D: rows in a few groups, each row roughly a mix of its group's directions (some rows in no group):
D (101 x 15):
[[10, -2, 12, -29, 16, -22, -13, 1, 12, -18, -22, -1, 18, -9, 12],
[-12, 1, 16, 26, 26, 4, 0, -26, -5, 7, -22, 17, -10, -2, 1],
[-27, -3, 2, 9, -10, 34, -6, 16, -9, -8, -14, -1, -17, 16, -14],
[-18, 11, -4, 29, -6, 3, -6, -11, -25, -22, 9, 8, -23, -2, -14],
[26, -8, -4, -13, 0, 11, 18, 4, 0, 12, -5, 4, 22, -17, -33],
[1, -11, 5, -6, -19, 32, -15, 20, 27, 13, -13, -8, 1, -10, -4],
[12, 13, -13, -17, 13, -3, 10, -2, -17, -17, 22, -14, 8, -25, -21],
[-18, -21, 19, 12, -10, 18, 4, 29, 3, -15, -10, 14, -4, 16, -13],
[-6, 0, 10, -3, 40, -24, 4, -7, -1, -19, -15, 10, -3, 2, 20],
[-25, 10, -3, 31, -24, -20, -13, 0, 3, -21, 10, -6, -8, 5, 1],
[18, -1, 10, -23, 9, -12, -8, -2, 14, -11, -15, -4, 28, -28, -12],
[-11, -12, 12, -8, -28, 18, -14, 27, 22, 2, -6, -12, 12, 14, 0],
[-19, -11, 12, -2, -6, -6, 11, 29, -4, -29, -4, 0, 16, 20, -19],
[-17, 9, -20, 21, -15, 11, -3, 11, -15, -16, 16, -3, -33, 1, -4],
[20, -2, 19, -21, 10, -9, 4, -19, -7, 5, 4, 4, 35, -11, -16],
[12, -4, 17, -4, 11, 8, -4, -20, 13, 20, -29, 5, 21, -17, -15],
[0, 5, 10, -4, 19, -36, 5, -5, 18, -13, -10, -9, 29, -11, 0],
[-7, -11, -5, -4, -24, 37, -8, 29, 6, 5, -1, -5, -15, 11, -1],
[24, -1, -9, 0, -9, 18, -11, -15, -21, 10, 18, 19, -25, -13, 3],
[-11, 4, -7, 13, 8, -18, -13, 8, 6, -20, 4, 5, -31, 0, 33],
[26, 14, -22, -16, 9, 5, 4, -15, -12, 12, 21, -9, -6, -25, 0],
[13, -4, 20, 6, 2, -33, -4, -16, 9, -13, 4, 11, 26, -19, -7],
[16, -9, -9, -11, -32, 24, -2, 18, 12, 19, 1, -8, 8, -7, -17],
[-20, -15, 15, 17, -7, 31, -3, 16, -2, -7, -16, 14, -15, 13, -13],
[-10, -16, 15, -14, -1, 28, 7, 22, -13, -3, 17, 6, -4, 29, 3],
[14, 3, -2, -13, 44, 4, 17, -12, -19, -3, -5, 9, -4, -15, -5],
[-29, -5, 5, 32, -14, 6, -10, 15, 14, -10, -12, 4, -20, 12, 4],
[7, -15, 31, -3, 1, -20, -17, -10, 14, -5, -18, 21, 17, 2, 14],
[18, 1, -5, -5, -18, 14, 5, -3, -21, -4, 20, 3, 9, -18, -36],
[20, 1, 4, -27, 28, -21, 14, -13, -5, 0, -3, 0, 25, -8, 0],
[-21, 2, 6, -9, -4, -25, -10, 18, 11, -30, 2, -14, 9, 14, 17],
[-16, -4, -11, 9, -24, 17, -3, 27, -10, -15, 16, -1, -24, 16, 1],
[-2, 14, -17, 11, -11, 31, -10, -14, -10, 18, 11, -9, -26, -13, -6],
[-12, -17, 8, -4, -15, 31, -2, 32, 14, 6, -13, -2, -1, 18, -4],
[-5, 6, -28, 15, -8, -4, -2, 11, 7, 5, 6, -4, -35, 8, 28],
[-5, 23, -10, 22, 9, -9, -9, -38, -8, 8, 6, -5, -16, -17, 4],
[-16, 12, 8, 3, 25, -23, 6, -19, -22, -19, 19, 2, -3, 11, 14],
[-14, -8, 24, 0, 1, 19, 3, 11, -8, -22, -7, 3, 17, -3, -35],
[-3, -7, 9, 25, -8, -40, 1, 4, 12, -18, 11, 14, 3, 4, 13],
[-13, -1, 0, -21, -9, 2, 13, 25, 6, -2, 0, -24, 28, 22, -12],
[23, 14, -21, -21, 0, -14, 0, -10, 6, 14, 20, -20, 9, -18, 10],
[2, -14, 4, 1, -13, 42, 9, 12, -9, 16, 2, 8, -2, 6, -24],
[-27, 0, 30, 9, 20, -14, -6, -16, 0, -8, -1, 5, 6, 19, 21],
[-21, 7, -4, 5, 24, 8, 5, 2, -28, -22, 9, 4, -28, 10, 7],
[15, -18, 23, -15, -11, 16, -21, -3, 14, 19, -15, 16, 5, 6, 16],
[-6, -6, -7, -5, -29, 0, -7, 23, 26, 14, 0, -14, 1, 21, 20],
[14, 2, 4, -7, -3, -33, -3, 2, 11, -22, 21, -6, 21, -24, -2],
[8, -5, 4, -10, -19, 0, -1, 13, 22, 1, -13, -13, 32, -13, -27],
[-1, -6, 23, -11, 24, -29, 8, -9, -3, -10, 7, 8, 21, 15, 18],
[-11, -10, 15, -9, 3, 43, -14, 12, 15, 13, -18, -3, -7, 0, 3],
[22, -15, 11, -9, -25, 18, -5, 4, 15, 21, -5, 5, 21, -9, -19],
[1, -17, 9, 10, -27, 32, 4, 11, 3, 21, -3, 10, 3, 11, -20],
[8, -1, 15, 12, -8, -27, 0, -7, 4, -20, 26, 5, 22, -21, -14],
[7, -6, 18, -5, 21, -4, -14, -17, 12, 4, -39, 15, 4, -9, 10],
[12, 8, 16, -11, 4, -9, -6, -27, 4, 6, 4, -8, 34, -23, -15],
[-18, -16, 29, 12, -16, 11, -3, 18, 10, -17, -6, 6, 16, 6, -22],
[-5, -10, 0, -4, -39, -11, -3, 26, 11, -8, 14, -6, 12, 22, 2],
[2, 9, -20, 12, 9, 26, -6, -7, -11, 6, -9, 5, -39, -17, 1],
[0, 9, -1, 25, -2, -30, -13, -28, 11, 11, -8, 7, -8, -4, 22],
[-25, -9, 1, 18, -21, 16, -4, 27, -1, -20, -5, 4, -18, 14, -10],
[-21, 7, -7, -2, 7, -10, 8, 24, 7, -33, -14, -20, 9, -3, -19],
[16, 18, -19, -25, 0, -22, 1, -12, 0, 8, 17, -23, 17, -8, 8],
[21, 17, -8, -15, 15, -13, 3, -29, -14, 6, 14, -7, 12, -25, -6],
[-5, 14, 8, -11, -12, -21, -5, -13, -1, -5, 29, -22, 31, 1, -1],
[0, 9, 17, -1, 19, -19, -4, -22, 13, -4, -11, -9, 28, -25, -12],
[-9, -14, 11, -5, -10, 17, -17, 15, 18, 13, -13, 5, -12, 22, 28],
[12, -4, -12, -30, -8, 31, -14, 13, -16, 1, -2, 3, -22, 7, 10],
[16, 12, -11, -21, -7, -12, -8, -14, 17, 28, 3, -20, 16, -3, 17],
[-5, -14, 31, 12, 1, -3, -8, -10, 11, 0, -34, 20, 15, 3, -10],
[-10, 9, -9, 19, 22, -27, 11, -9, -20, -25, -5, 11, -15, 2, 0],
[-2, -11, -9, 4, -25, 36, -5, 25, 4, 10, -6, 1, -20, 6, -7],
[-8, -3, 21, 7, 20, -28, -3, -12, 13, -10, -29, 10, 16, 2, 8],
[-1, 4, 9, 9, 6, -36, 11, -7, 23, 4, 13, -13, 29, -4, 7],
[-1, 20, -13, 15, -23, -17, -20, -21, 17, 10, 3, -17, 1, -17, 4],
[16, 20, -16, 1, 18, -22, 0, -29, -3, 7, 11, -5, -5, -24, 12],
[-17, 2, 19, 2, 4, -31, 7, -7, -10, -21, 17, -1, 23, 20, 2],
[-6, 7, -4, 10, 35, -16, 12, -11, -23, -22, -11, 13, -15, 0, -1],
[32, 5, -13, -17, -1, 5, 7, -10, 1, 19, 6, -7, 17, -27, -18],
[-15, -8, 5, 20, -29, -15, -3, 9, -8, -13, 9, 14, -7, 32, 7],
[-3, 17, -6, -2, 31, 17, 1, -16, -8, -5, -13, -11, -7, -31, -17],
[9, 8, -2, -1, 5, -5, 12, -7, 6, -1, -2, -14, 27, -30, -35],
[15, 16, -1, -12, 19, -23, -1, -33, -2, 7, 2, -8, 18, -21, 1],
[17, -5, 15, 0, -11, -17, 10, -16, -5, 5, 22, 7, 36, -3, -18],
[-8, -1, 7, 11, 24, 26, 13, -15, -29, 6, 5, 16, -17, 5, -9],
[-2, 16, -15, -5, 18, -26, -6, -8, -9, -17, 13, -4, -19, -1, 31],
[-24, -6, 3, 41, -18, 5, 0, 10, 2, -6, 7, 9, -20, 13, -2],
[6, 19, -21, 3, -21, -24, -15, -13, 5, 4, 22, -16, -7, -9, 18],
[11, -6, 11, -17, -13, 1, 13, -3, -14, 7, 9, -1, 36, 9, -29],
[7, 1, 15, -4, 19, -38, 2, -23, -3, -3, -2, 13, 15, 8, 19],
[-1, -18, 5, 11, -38, 8, -4, 24, 9, 4, 17, 9, -5, 19, 5],
[1, 2, -5, 10, -17, 14, 17, 2, -7, 5, 13, -10, 17, -12, -43],
[-16, -19, 36, 2, 1, 6, -7, 13, 0, -27, -9, 16, 9, 11, -8],
[-10, 13, -22, 6, -24, -4, -18, 4, 1, -4, 19, -14, -25, 5, 23],
[3, 7, 6, 16, 22, -27, 10, -35, -13, 7, 0, 15, 0, 3, 11],
[15, 10, -4, -2, 14, -40, 9, -15, -5, -14, 18, 0, 15, -17, 2],
[10, 6, 5, 2, 18, -8, 8, -17, -23, -20, 16, 9, 6, -25, -24],
[4, 5, -16, -22, -10, 17, 0, 26, 10, -9, 4, -25, 7, -20, -20],
[6, -6, -4, 16, -29, 22, 11, -1, -13, 20, 13, 7, 1, 4, -30],
[11, 7, 0, -24, 8, 14, -7, -11, 20, 24, -11, -22, 20, -19, -2],
[22, -7, -2, -40, 1, 14, 7, 10, 3, 21, 2, -9, 22, 4, -1],
[13, 11, -3, -3, 33, -15, 6, -35, -12, 11, -14, 8, 2, -12, 4]]

which group is each row in? (one row of each group first):
[-1, -13, 14, -2, -5, 34, -13, -1, 7, 21, -31, 13, -8, 9, 1] | T
[17, 8, -7, -32, 7, 18, -2, -12, 4, 26, -3, -19, 16, -13, -4] | J
[0, 6, 8, 13, -20, -35, 2, -19, 0, 3, 22, -1, 25, 9, 1] | P

[8, 3, 17, -21, 14, -16, 2, -20, -7, 7, 29, -4, 23, 5, 17] | P
[-14, 13, -6, -10, 11, 39, -4, -4, -12, 2, -17, -17, -9, -9, -21] | J
[-12, 4, -15, 0, -6, -3, -13, 14, -2, -12, 11, -2, -33, 16, 34] | P
[-22, 15, 0, 26, 1, -14, -15, -23, -4, -2, 7, 0, -22, 8, 23] | P
[24, 1, 5, -1, 5, 11, -7, -20, 9, 16, -11, 4, 10, -37, -19] | T
[-31, 0, 6, 2, 14, 22, 0, 17, -15, -25, -3, -2, -21, 15, 0] | P
[-12, 1, 6, 3, 14, -35, 0, 0, 14, -6, 1, -1, 2, 18, 36] | T
[11, 9, -13, 27, 10, -19, 14, -25, -13, 3, -9, 15, -7, -16, -17] | P
[-23, 14, -25, 5, 16, 9, 10, 13, -13, -12, -10, -13, -29, 10, 1] | T
[30, 3, -1, -29, 7, -10, -8, -10, 12, 9, 8, -9, 18, -25, 9] | T
[16, 14, -21, -5, 8, -3, 12, -18, -10, 25, 31, -10, -6, -8, 13] | T
